In the rows, zero is written as 128.
One turn moves each row of this set onto another row. After a few examples, where does it send each row asked below?
ruzu: [136 106 150 148 125 122 135  96 160 112 107 134 125  99 126 144 143 110
 122  75 140 145 103 141 100 124 141 117 154]
febi: [138  99 140 117 149  89 141 109 142 120  91 140 115  99 165 137 158 119
 126  88 142 103 136 128  99 122 155 151 141]
Buzi: [117  98 115 110 154 108 134 118 105 140 171  98 103 112 163 123  96  99
 118 139 109 146 139 121 119 132 148 154 104]
Vutus: [135  96 180 113  98 115 143 110 118 113 125 136 143  94 141 153 170 104
 156 145 122 123 133 133 142 133 104 119  83]
pugup: [139  96 190 114 124 104 153 101 118 109 128 138 152 101 132 153 146 124
 141 131 148 134 120 116 160 124 106 124  77]
Nal: [112 135 121 124  98 147 127 130 145 124 131 136  63 158 128  99 162 128
 131 124 141 138 140 135 134 160 149 165 124]
tavik: [129 181 131 105 104 150 109 128 109 133 135 165 124 156 101 147  98 134
 141 151 142 133 138 121 127 142 132  95 129]
Gerel: [123 109 142 129 144 101 137 119 132 127 107 131 116  92 143 153 150 131
 148  83 129 123 106 125 104 142 124 139 183]
Ruk: [134 114 124 147 131 130  84 112 149 147  73 148 132 156 107 115 159 108
 133 127 125 109 111 150 119 123 134 159 142]
sado: [138 109 160 119 130 119 148 123 126 111 141 123 159  79 140 141 162 120
 148 141 143 120 109 116 151 131  81 127  87]
Bopa: [113 117 108 149 108 109  87 114 134 134  71 144 138 156 115 137 136 122
 131 131 129 128  99 135 115 144 138 181 143]
Sevo: [119 126 139 168 117 104  79  90 155 145  84 146 149 152 115 127 119 145
  98 124 139 118 136 124 121 113 123 159 124]
tivos: [128 113 147 113 134 125 133 136  81 147  99 127 171 123 111 133 116 137
 156 166 131 140 125 125 161 140 150  88 146]
Big: [125  99 131 139 106 101 135  95 142  99 101 130 122 105 169 161 133 130
 108  93 154 122 120 130  91 127 150 143 136]
dagar: [139 182 136  90 139 136 112 132 110 148 128 175 123 148  96 128 107 131
 144 144 144 124 149 109 138 139 130 104 128]
vokal: [132  79 153 115 140 138 119 103  95 146 154 117  88 122 130 134  97  92
 110 129 121 166 152 142 127 135 137 117 115]
Tebiz: [120  96 106 110 146 119 129 118 103 133 172  93 106 110 164 123  98  97
 111 140 123 149 130 125 118 137 145 149 103]
noz: [100 145 113 137  96 128 132 127 149 126 134 135  76 144 118 104 134 146
 126 121 149 155 132 114 149 170 131 173 129]
fumos: [139 188 104 103 116 139 120 127 137 125 134 164 141 145 116 123  95 119
 120 153 149 124 142 110 121 127 153 116  89]
nuveb: [107 139 117 166 104 103  79  90 146 143  99 132 155 152 114 123 131 142
 124 120 131 133 101 130 122 130 122 156 149]
Nas: [128 113 114 126 121 117 146 124 112 133 109 111 183 126 152 134 102 145
 128 180 147 111 128 121 160 117 159  97 112]
zap: [118  91 113 122 136 125 130  97 113 163 171 103  96 106 154 132  98 113
 125 138 120 138 144 133 154 138 101 117 139]
mabob: [123  90 119 118 156 127 135 100 113 163 171 103  95 112 150 133  96 114
 130 133 124 138 133 134 161 134 105 121 141]
Suf: [127 126 144 137 121 130 138 145 118 127 112 113 184 116 111 128 100 118
 134 170 110 148 126 124 130 121 175  94 107]
ran: [122 119 155 124 120 124 119 137  82 147 107 124 174 113 126 137 108 151
 134 174 131 126 158 116 143 134 134  82 136]
ribo: [136 170  96  95 126 140 135 131 125 134 128 161 122 163 127 150  98 136
 150 159 157 101 117 120 152 135 138 118 124]
Fepo: [138 114 160 140 136 105 125  98 160 132 105 141 125  77 137 127 148 119
 109  79 132 123 155 126  93 117 124 119 143]
giri: [118 120 136 135 121  95 117  96 127 122 118 126 134  81 162 143 143 152
 116  86 155 125 131 112  96 136 108 129 168]
saran: [121 130 140 145 144  99  67 112 128 145  90 139 145 154 133 116 144 152
 110 128 140  95 138 122 106 111 127 173 133]
Vego: [130 111 119 118 133 115 154 143 116 149  98 120 167 118 146 133 115 128
 151 185 117  96 143 126 159 120 161 107 121]
garo: [126 128 130 153 155 121  77 132 146 155  87 142 138 134 111 116 149 133
 127 129 123  98 126 124 112 124 106 168 151]
Fura: [127 182 102  97 116 124 126 123 126 146 130 164 124 152 137 141 102 143
 145 163 141  89 156 112 144 129 132 116 120]
fatap: [103 152 141 144  95 128 126 106 158 133 152 131  78 158 123  97 137 154
 116 112 144 151 149 122 146 144 138 150 123]
ges: [121 118 172 124 108  93 153 106 134 117 148 122 157  91 142 150 154 122
 166 137 111 126 114 119 152 127 100 122  93]
zak: [126 113 187 114 120 104 139 127 107 100 144 119 153 101 153 156 159 125
 150 143 124 122 119 116 122 125 112 137  80]
Gido: [123 133 131 136 130 159 127 147 155 133 131 140  61 139 112  97 155 135
 121 124 149 132 148 125 141 153 120 162 126]
lopi: [131  84 151 108 141 125 119  95  94 152 153 123  93 119 130 123  99  93
 108 124 125 168 161 135 133 136 136 121 111]
Lonup: [140 130 142 120 145 126 129 145 110 140 109 120 187 103 117 101 117 116
 126 168 123 133 149 115 130 117 165  94 102]
Tes: [111 149 141 133 131 141 118 140 142 131 153 125  70 154 137  95 157 161
 120 123 147 119 153 120 130 141 128 164 129]
Fab: [129 108 160 101 116  89 147 118 106 104 127 134 158  86 140 141 156 111
 153 138 137 143 111 108 142 146 113 145  78]
leb: [140 187 119 100 134 141 130 142 141 130 132 161 126 155 110 132 103 111
 145 154 124 113 135 120 119 121 165 121 101]
menuz: [112 143 146 139 123 128 126 128 150 126 138 139  73 152 128 105 128 163
 100 118 159 136 159 108 141 142 135 172 109]

Nal goes to Gido
Nas goes to Suf
And these:
pugup goes to ges
Bopa goes to Ruk
tavik goes to ribo
ruzu goes to Gerel
Tebiz goes to vokal

